Each path below is one point turned by a fixed rotation once a step. After each direction that follows a path, write how fast that rotation turns it, in degrees each step (0 if it stays still).
Each turn is a multiple of 5 degrees from 10 to 175, or 0.
Each row of a path follows its step; steps can be skipped.
path 1
step 0: [  6 -14  15  -1   9   2   2  -5   5  -6   0  -9  15 -13  -1 -16  -5   6
   1  -9  -4 -11  -5   7  -4   9   8   7  -7   0  -7  -6  -2   3  -1  -1
   6   6   3  -6  -5   3   4   7  -5  -9   0   6  -2]
step 1: [  3   0   4  -4   4  17   3  -3  -2   6  -1  -7  -4  -9  -2 -11  -4  -7
  -5   3  12  -6   1   6  -6  12  -6  -2   0   3  -1 -18  11  10   7  -9
  -5  -3   1  12   4  -2   0  -3  -8  -8 -11   6   4]
step 2: [  3  -9   1   1   6  -2   0  -2  -1   5 -11  -2  -4   7   3   2 -11 -17
   6  -6   5  -2   1  15   5  -9  -8   1 -10   3   1   6   8  -4  -1   5
  -1   8   4  14  -3   9   5  -1  -9  -6 -19   4   2]
step 3: [  6   3   2   2  14   1  12  -3  13  -1  -3  -1  -7   0   8   9  11  -9
   7 -10  -8   7   0   1  -3   1  12   6   0  10  -1   2   0  -3  -4  -4
 -18  11   1  11  -8  -3   1  -7  -3 -12  -3   4   6]
step 4: [ -8  -5  16   1   7 -10   2  -3  -3   5  -4  -1  -8  -8  10  -2  -8  -3
  -1  -4  -6   3  -3  -6 -11   4  10  -5   7   9   6  12   5  -5   3 -12
  -1   4 -19  -2  -4 -12   0   8  -3  -1 -10   2   4]
step 6: [ -6  -3   2  13   4   1  -5   2   2  -1   1  -8  12   2 -10   1  -5  -4
  -9  -7  12  -2  -4   4   2  11  -1   8   6   3   0  -1  -4 -10  11  -7
   0   9   0   3   5   1   9   3  14 -15  -7 -13  10]
step 7: [-12  -2  -6   9   8   5   8   8  -8   8   4  -5  15   4  -4  -3 -12  -6
  -5  -4   1   4  -4   1 -12   3   2  -6  -4  -7  -7   3  10  -3  -8  -9
  -4   9  12   3  -1   2 -11   1  -3 -17   5   2   1]
step 8: [  0   9  -2  -4   2  -4  10  -4  -9   4 -13   0  11 -10   4  -8  -5   0
  -6   4  -1   4  -9  13  -3   5   5  15 -20  16  -6   2   5   3  -9  -4
   3   3  -3   4  -1   1   0   2   0  -6   4   5   8]
step 9: [  4  -3  18   5   7   0   1 -10   1   8   1  -4   5   5   2  -2   6  -9
   0  -3   5   5 -13   8   6   2   3  13   0   6   9  -8   5  10 -10 -12
   0  -5 -12  -3   7  10  -9  -3  -9  -7  -5   7  -6]
step 10: [  0  -1  11  16   4   1  -3  -5   0  -9  -6   1 -13   5   2  -1  -8  -3
   8  -1   2  -3  -8   5  -1  10   3   0  -1  -1   1 -10  14  -4  -2  -4
  -7  11  -2   6   5  11   8   5   7   7  -7  21   1]
step 11: [-20   7   8  -1  15   7   1   1   2   6  -8 -10 -10   1  -4   8   3  -4
   0   0   6  -1   1  13   3   6  10   4  -1  -2  -7  10   6  -1   4   1
 -17   0   3  -2  -5  -4   4  -1   7   4 -15   3  -7]
step 12: [ -9   2  10  -1   5  -3   5   3  11   1  -3 -20  10  -3  12  -4  -4  -7
   0 -18  -6  -5   3  -6   6  -9   6   2  -4   1  -8   3   4  -5  -1  -7
   1   3   0  -1  -7  -6  14  11   4  -5  -2   4  -4]
[-1  0  0 -2  1  0 -3  0 -1  4  2 -2  0  2 -3  3  1  1 -3  2 -1  0 -1 -2
  1  2 -2  0  2  5 -3  0 -1  2  1 -2 -3 -1 -2 -1  3 -1  1  0 -3  1 -5 -3
  1]	145
[ 0 -4  4 -1 -1 -1  3 -2  0  2 -2 -2 -1 -1  2 -2  2  1  1  5  0 -4  0 -2
  0 -1  0  2 -2 -1  0 -3 -1  2 -2 -2  3  0 -4 -2  2 -4  0  0 -1 -1  4 -2
  1]	85
[-2 -2  3 -3 -1  0  1 -1  1  2 -3  1  3  0 -1 -1  4 -1  1 -2 -1  0 -1  0
  4 -1  0  4 -2  2 -1  1 -1 -1  0  8  0 -2  1 -1 -1  2 -1 -3  3  1 -2 -3
  1]	120
[-1 -1 -3  0 -2 -3  0 -1  3  0 -1  1  3  1 -2 -1 -2  2  3 -1  0 -2  5 -3
  0  0  0  1 -1  0  3  2  1 -3  1 -3 -5 -2 -3  0  1 -3 -2  1  4 -2 -1 -2
 -3]	45
[ 1  1  1  2  3 -1  1 -3  1  0 -2  0  1 -1  0  3  0 -1 -1  2 -2  0 -4 -2
  1  2  2  1  3 -1  5  1  0 -1  1  2  0  4  1 -1  2 -4 -2  0  1  7 -1  1
 -3]	60
[-1 -1 -1 -4  2 -2 -3 -1  1 -1 -3 -2 -1 -2  1  0 -1 -3  2 -2 -4  0  5  1
  1 -1 -2 -2  4 -2  2 -2 -2  4  0  1 -2  2  0  1 -1 -3  2 -1  0 -1 -2  1
  4]	35
